Named moves, each a turn or a mirror, and the order they were made in; the first pair answered:
move k466:
| -0.346 | -1.631 |  1.672 |  1.103 |  1.711 |  2.265 |  1.198 |  2.115 |  1.238 |  0.983 |  ->  |  1.569 |  0.240 |  1.488 | -0.495 |  2.868 |  0.147 |  1.391 |  0.522 | -0.826 |  2.829 |
| -0.351 |  0.513 | -0.265 | -0.307 | -0.986 |  1.356 | -0.270 |  1.212 |  0.299 |  0.205 |  ->  |  0.571 |  1.301 | -0.454 | -0.913 | -0.433 |  0.430 | -0.248 |  0.514 | -0.588 |  1.029 |
| -1.160 | -0.800 | -0.151 |  0.577 | -0.361 |  0.483 | -0.529 |  1.516 | -0.892 |  1.155 |  ->  | -0.430 | -0.196 | -0.249 | -0.005 |  0.083 | -0.257 | -0.441 |  0.851 | -1.691 |  1.851 |
move k923:
| 0.820 | 0.225 | 1.467 | 0.723 | 0.380 | 1.189 | 0.691 | 0.453 | 1.273 | 0.389 |  ->  | 0.513 | 0.050 | 1.319 | 1.041 | 0.292 | 1.324 | 0.543 | 0.628 | 1.262 | 0.601 |
|  0.166 | -0.282 | -0.327 |  0.541 | -0.285 | -0.284 | -0.402 | -0.638 | -0.321 |  1.443 |  ->  |  0.699 |  0.013 | -0.389 |  0.093 |  0.046 | -0.516 | -0.265 | -0.851 | -0.236 |  1.159 |
| -1.277 | -0.249 | -0.101 |  0.810 | -0.033 | -2.018 | -0.635 | -1.593 |  0.120 | -0.277 |  ->  | -0.544 |  0.080 | -0.099 |  0.456 |  0.282 | -2.066 | -0.377 | -1.769 |  0.105 | -0.418 |
move k92:
|  2.287 |  1.827 |  0.801 | -2.351 |  0.585 | -0.124 |  0.265 |  0.521 | -1.576 |  1.026 |  ->  |  2.669 |  1.671 |  0.817 | -1.971 |  0.399 | -0.138 |  1.044 | -0.094 |  0.319 | -1.877 |
| -0.891 | -1.646 | -0.557 |  0.353 |  0.165 |  0.413 |  1.055 | -1.270 |  0.404 | -1.273 |  ->  | -1.704 | -1.740 | -0.403 |  0.652 |  0.178 |  0.614 |  0.499 | -0.909 | -0.325 |  0.119 |
|  3.303 |  1.037 |  0.574 | -1.448 |  1.685 |  0.414 |  2.114 | -0.422 |  0.929 | -0.585 |  ->  |  1.546 | -0.285 |  0.736 |  0.144 |  1.146 |  1.034 |  2.331 | -0.349 |  2.515 | -2.309 |
| -0.182 | -1.215 |  0.623 |  0.443 |  0.613 |  0.231 | -0.166 | -0.419 |  0.130 |  1.404 |  ->  |  0.489 | -0.731 |  0.577 | -0.112 |  0.633 |  0.007 | -0.172 | -0.569 | -0.245 |  1.705 |
move k702:
|  3.679 |  1.505 | -1.068 | -0.610 | -0.842 |  2.515 |  0.170 |  0.441 |  0.713 | -0.533 |  ->  |  3.365 |  1.772 | -1.539 | -0.843 | -1.394 |  2.157 | -0.610 |  0.441 |  0.247 | -0.077 |
| -0.022 |  0.629 | -0.729 | -0.291 | -0.927 | -0.575 | -0.457 |  0.076 | -0.061 | -0.042 |  ->  |  0.212 |  0.345 | -0.167 |  0.144 | -0.176 | -0.320 |  0.542 |  0.078 |  1.034 | -1.099 |
| -0.100 | -0.495 |  0.372 | -0.056 | -0.993 |  1.636 | -0.211 |  1.686 |  1.240 | -0.177 |  ->  | -0.226 | -0.173 |  0.026 | -0.296 | -1.588 |  1.361 | -0.820 |  1.580 |  0.549 |  0.359 |
|  0.261 |  0.539 | -0.580 | -0.316 | -0.010 | -1.471 |  1.313 | -1.620 | -1.654 |  1.591 |  ->  |  0.062 |  0.407 | -0.650 |  0.149 | -0.051 | -1.627 |  1.953 | -2.174 | -0.577 | -0.094 |
move k246:
| -0.638 | -0.101 |  0.562 |  1.914 |  0.858 | -0.673 |  1.503 | -2.723 |  2.915 | -3.775 |  ->  |  0.667 |  1.083 | -0.317 |  0.571 | -0.060 | -1.636 |  0.770 | -3.124 |  2.436 | -4.091 |
| -0.759 | -0.809 |  0.021 |  0.170 | -1.382 |  2.365 | -0.151 |  1.524 |  1.300 | -1.360 |  ->  | -0.202 | -0.384 | -0.030 | -0.109 | -1.368 |  2.317 | -0.017 |  1.393 |  1.327 | -1.654 |
|  0.014 | -0.784 | -0.251 |  1.717 |  0.399 | -0.098 |  1.519 |  0.297 |  1.168 | -0.871 |  ->  |  0.827 | -0.343 | -0.583 |  1.222 |  0.046 | -0.358 |  1.564 | -0.062 |  1.266 | -1.421 |
|  0.075 | -0.569 | -0.247 | -0.795 | -1.964 |  1.207 |  0.914 |  1.497 |  0.836 | -1.439 |  ->  |  0.208 | -0.390 | -0.474 | -1.076 | -2.137 |  1.053 |  0.710 |  1.401 |  0.745 | -1.257 |
Now pairs of rows:
(two moves a pair)
|  1.164 |  0.187 | -1.616 | -1.452 | -3.258 |  0.781 | -1.110 |  0.220 |  1.771 | -3.574 |  ->  |  2.217 |  2.103 | -2.019 | -2.769 | -1.842 | -1.567 | -1.389 | -1.451 | -1.314 | -0.483 |	k923 k466
| -0.163 | -0.035 |  0.511 |  0.765 |  1.298 |  0.758 |  1.145 |  0.132 |  0.085 |  1.691 |  ->  | -1.325 | -0.082 | -0.541 |  0.813 | -0.047 |  0.015 |  0.014 | -0.272 | -0.581 |  2.049 |	k702 k246
| -1.722 | -1.368 | -0.574 |  0.196 | -1.262 |  1.882 | -1.948 |  2.547 | -0.595 |  2.176 |  ->  | -0.225 | -0.851 | -0.678 | -0.903 | -1.253 |  2.195 | -1.904 |  2.922 | -0.604 |  2.175 |	k92 k466
|  0.008 |  1.226 | -0.835 | -0.896 | -0.063 | -1.026 | -1.042 |  0.188 | -1.542 |  1.629 |  ->  |  0.503 |  0.488 |  0.810 |  0.549 |  1.989 | -0.048 |  1.374 | -0.032 |  1.136 | -1.161 |	k702 k702
| -1.092 | -0.963 |  0.496 |  0.886 |  2.454 |  1.767 |  1.444 |  0.082 | -0.065 |  2.052 |  ->  |  0.980 |  1.531 | -1.519 | -1.554 |  0.812 | -0.809 |  0.244 | -1.874 | -1.720 |  1.784 |	k702 k923
| -0.874 |  0.133 |  0.799 |  1.010 |  1.359 | -0.510 |  0.179 | -0.409 |  0.194 |  0.779 |  ->  | -0.476 |  0.524 |  0.643 |  0.413 |  1.183 | -0.576 | -0.243 | -0.280 | -0.564 |  1.581 |	k246 k702
| -0.388 | -0.140 |  0.291 |  0.807 |  1.014 | -0.251 |  0.449 |  0.204 | -0.674 |  0.975 |  ->  | -1.392 | -0.466 | -0.337 |  0.961 | -0.231 | -0.301 | -0.273 |  0.138 | -0.579 |  0.190 |	k702 k466
|  1.727 |  0.130 |  0.263 | -0.462 | -0.535 |  1.535 | -0.105 |  0.638 | -0.552 | -1.097 |  ->  |  2.179 |  0.635 |  0.173 | -0.666 | -0.008 |  0.639 |  0.108 | -0.201 | -1.183 | -0.505 |	k92 k466
| -0.430 | -0.603 |  0.994 |  0.219 |  0.416 |  1.274 |  1.294 | -0.018 |  1.570 | -1.741 |  ->  |  0.191 |  0.778 |  0.731 | -0.750 |  1.588 | -0.349 |  0.844 | -1.236 | -1.268 |  1.599 |	k92 k466
| -0.204 | -0.759 |  0.645 |  1.080 |  1.505 | -0.450 |  1.391 | -0.731 |  0.559 | -1.412 |  ->  | -1.410 | -1.239 |  0.627 |  1.323 |  1.511 | -0.114 |  0.412 | -0.101 | -0.751 |  0.926 |	k92 k92
|  0.705 |  0.887 | -0.904 | -1.008 | -0.072 | -0.398 | -0.869 | -0.424 | -0.825 | -0.628 |  ->  | -0.348 | -0.136 | -0.308 |  0.235 |  0.450 |  0.365 | -0.042 | -0.262 |  0.712 | -2.004 |	k702 k92
| -1.073 | -1.513 |  0.512 |  1.342 | -0.735 |  0.849 |  0.139 | -0.378 |  1.646 | -0.886 |  ->  | -0.642 | -0.673 |  0.355 |  0.243 | -0.612 |  0.399 | -0.650 |  0.070 | -0.926 |  2.809 |	k92 k92
| -2.150 | -1.808 |  0.262 |  1.011 | -0.099 |  0.631 |  0.028 |  0.584 |  0.993 |  0.329 |  ->  | -1.578 | -1.831 |  0.652 |  0.928 |  0.528 |  0.975 |  0.553 |  0.573 |  1.301 |  0.085 |	k702 k246
|  0.439 | -0.975 | -1.128 |  1.864 | -1.521 | -0.397 | -0.384 |  0.374 |  0.828 | -1.578 |  ->  |  2.153 |  0.252 | -1.215 |  0.689 | -0.655 | -1.608 | -0.015 | -0.521 |  0.042 | -1.262 |	k923 k466
|  3.090 |  1.506 | -0.196 | -1.434 |  0.821 | -0.487 | -0.287 | -1.238 |  0.684 | -1.653 |  ->  |  2.283 |  0.271 |  0.560 | -0.273 |  1.074 |  0.754 |  0.341 | -0.421 |  2.123 | -2.551 |	k702 k92
|  0.756 |  0.256 | -0.485 | -0.220 | -1.406 | -1.275 |  0.436 | -0.587 |  1.065 | -0.552 |  ->  |  0.162 |  0.246 | -0.625 | -0.051 | -1.342 | -1.842 |  0.021 | -0.776 | -0.055 |  0.647 |	k923 k466
|  0.549 | -0.424 | -0.538 | -0.470 | -2.415 | -0.329 | -1.598 | -0.102 |  0.662 | -0.780 |  ->  |  0.976 |  0.177 | -0.539 | -0.525 | -2.034 | -1.044 | -1.159 | -0.788 |  0.599 | -0.966 |	k466 k92
|  3.804 |  2.565 |  1.119 | -2.147 |  1.632 |  0.172 |  1.156 | -1.095 |  0.480 |  0.143 |  ->  | -0.850 | -0.766 |  1.470 |  1.575 |  0.649 |  1.746 |  1.394 | -0.503 |  3.439 | -2.934 |	k92 k92
| -0.267 |  0.720 | -0.887 | -1.856 | -1.039 | -1.854 | -1.094 | -1.926 |  0.249 | -1.358 |  ->  | -2.379 | -1.663 |  1.173 |  0.688 |  0.798 |  0.702 |  0.163 | -0.166 |  1.819 | -1.096 |	k702 k923
| -1.295 | -0.948 | -0.441 |  1.142 | -0.065 | -0.292 | -0.197 |  0.445 |  0.181 | -0.571 |  ->  |  0.012 | -0.050 | -0.082 |  0.206 |  1.200 | -0.990 |  0.191 | -0.033 | -1.058 |  0.912 |	k702 k466
|  2.531 |  0.513 | -0.246 | -1.566 | -0.752 |  2.044 | -0.232 |  1.851 |  0.778 | -1.133 |  ->  |  2.329 |  1.553 | -0.674 | -2.035 |  0.079 |  0.490 | -0.775 |  0.774 | -1.804 |  1.654 |	k923 k466
|  0.327 | -0.070 |  0.563 |  0.001 |  0.638 |  1.184 |  0.309 |  0.798 |  1.294 | -0.896 |  ->  | -0.340 |  0.559 | -0.865 | -0.761 | -1.375 |  0.009 | -1.534 |  0.468 | -0.061 | -0.238 |	k702 k702
|  1.683 | -0.790 | -0.866 | -1.644 | -1.815 |  2.956 | -1.304 |  2.963 |  0.547 | -0.663 |  ->  |  2.540 |  1.052 | -2.360 | -2.368 | -2.021 | -0.330 | -1.174 | -0.364 | -0.083 | -2.429 |	k466 k702
| -1.742 | -1.000 |  0.233 |  0.547 |  0.441 |  0.218 | -1.176 |  0.923 | -1.242 |  2.584 |  ->  | -1.042 | -1.553 |  1.489 |  1.425 |  2.148 |  0.988 |  0.768 |  0.727 |  0.724 |  0.578 |	k246 k246
|  0.044 |  0.310 | -0.679 | -0.219 | -1.077 | -0.203 | -0.197 | -0.373 |  0.735 | -2.204 |  ->  |  0.259 |  0.772 | -1.006 | -0.789 | -1.314 | -0.996 | -0.515 | -0.630 | -0.163 | -1.446 |	k246 k466
| -0.074 |  0.487 | -0.599 |  0.378 |  0.072 | -1.683 |  0.281 | -1.345 | -0.370 | -0.265 |  ->  |  0.606 |  0.379 |  0.434 |  0.312 |  1.257 | -0.664 |  0.727 | -0.219 | -0.817 |  1.413 |	k702 k702
| -1.142 | -2.070 |  1.074 |  0.750 | -0.614 |  1.352 |  0.437 |  1.036 |  0.122 |  0.888 |  ->  |  1.447 | -0.221 |  0.946 | -1.116 | -0.092 |  0.455 |  0.434 |  0.629 | -1.115 |  2.144 |	k92 k92
| -0.560 |  1.117 | -0.931 | -0.098 | -0.692 | -2.204 |  0.166 | -2.164 |  0.314 | -2.446 |  ->  |  0.858 |  1.016 |  1.079 | -1.008 |  1.597 |  0.203 |  0.333 |  0.773 | -1.639 |  3.057 |	k702 k702
|  0.991 |  0.587 |  0.877 | -0.176 |  1.678 |  0.107 |  0.884 |  0.318 | -0.689 |  2.197 |  ->  |  1.603 |  0.452 |  0.932 |  0.164 |  1.636 |  0.169 |  1.887 | -0.246 |  1.274 | -0.796 |	k92 k92
| -0.301 | -0.054 | -1.013 | -0.379 | -1.913 |  0.360 | -1.744 |  1.385 | -1.458 |  0.535 |  ->  |  2.521 |  1.466 | -0.475 | -1.624 | -0.404 | -0.342 | -0.208 |  0.365 | -0.969 | -0.357 |	k246 k923
| -0.852 | -1.479 |  1.740 |  0.654 | -0.148 |  3.785 | -0.149 |  1.230 |  2.011 | -2.882 |  ->  | -1.738 | -1.824 |  1.464 |  0.839 | -0.754 |  3.977 | -1.019 |  1.750 |  1.300 | -1.863 |	k246 k92
| -0.393 | -1.491 |  1.721 |  0.862 |  0.653 |  1.427 |  0.174 |  0.732 |  0.517 |  0.931 |  ->  |  2.408 |  0.289 |  1.270 | -1.021 |  0.961 |  0.204 |  0.799 | -0.283 |  0.358 | -0.031 |	k923 k246
|  0.831 |  0.260 | -0.084 | -0.910 |  0.372 |  0.175 |  0.470 |  0.056 | -0.592 |  0.722 |  ->  | -0.936 | -0.920 |  0.013 |  0.153 | -0.234 |  0.782 |  0.112 |  0.383 | -0.152 |  0.325 |	k92 k923
|  1.476 |  0.183 | -1.172 | -1.565 | -2.521 |  1.330 | -1.290 |  1.566 |  1.092 | -1.137 |  ->  | -0.504 | -0.245 | -1.463 | -0.818 | -2.639 |  1.256 | -2.375 |  1.700 | -0.260 |  0.875 |	k466 k923
| -3.596 |  1.438 | -1.971 | -0.475 | -3.441 | -2.503 | -1.921 | -1.799 |  0.963 | -0.623 |  ->  | -1.584 |  2.604 | -1.973 | -1.456 | -2.754 | -3.380 | -1.387 | -2.614 |  0.662 | -0.839 |	k466 k923
|  0.227 |  0.347 |  0.754 | -0.191 |  0.391 |  0.230 |  1.767 | -1.511 |  0.912 | -0.735 |  ->  | -0.525 | -0.473 |  1.124 | -0.013 | -0.019 |  1.845 |  1.119 |  0.270 |  0.746 |  0.721 |	k702 k466
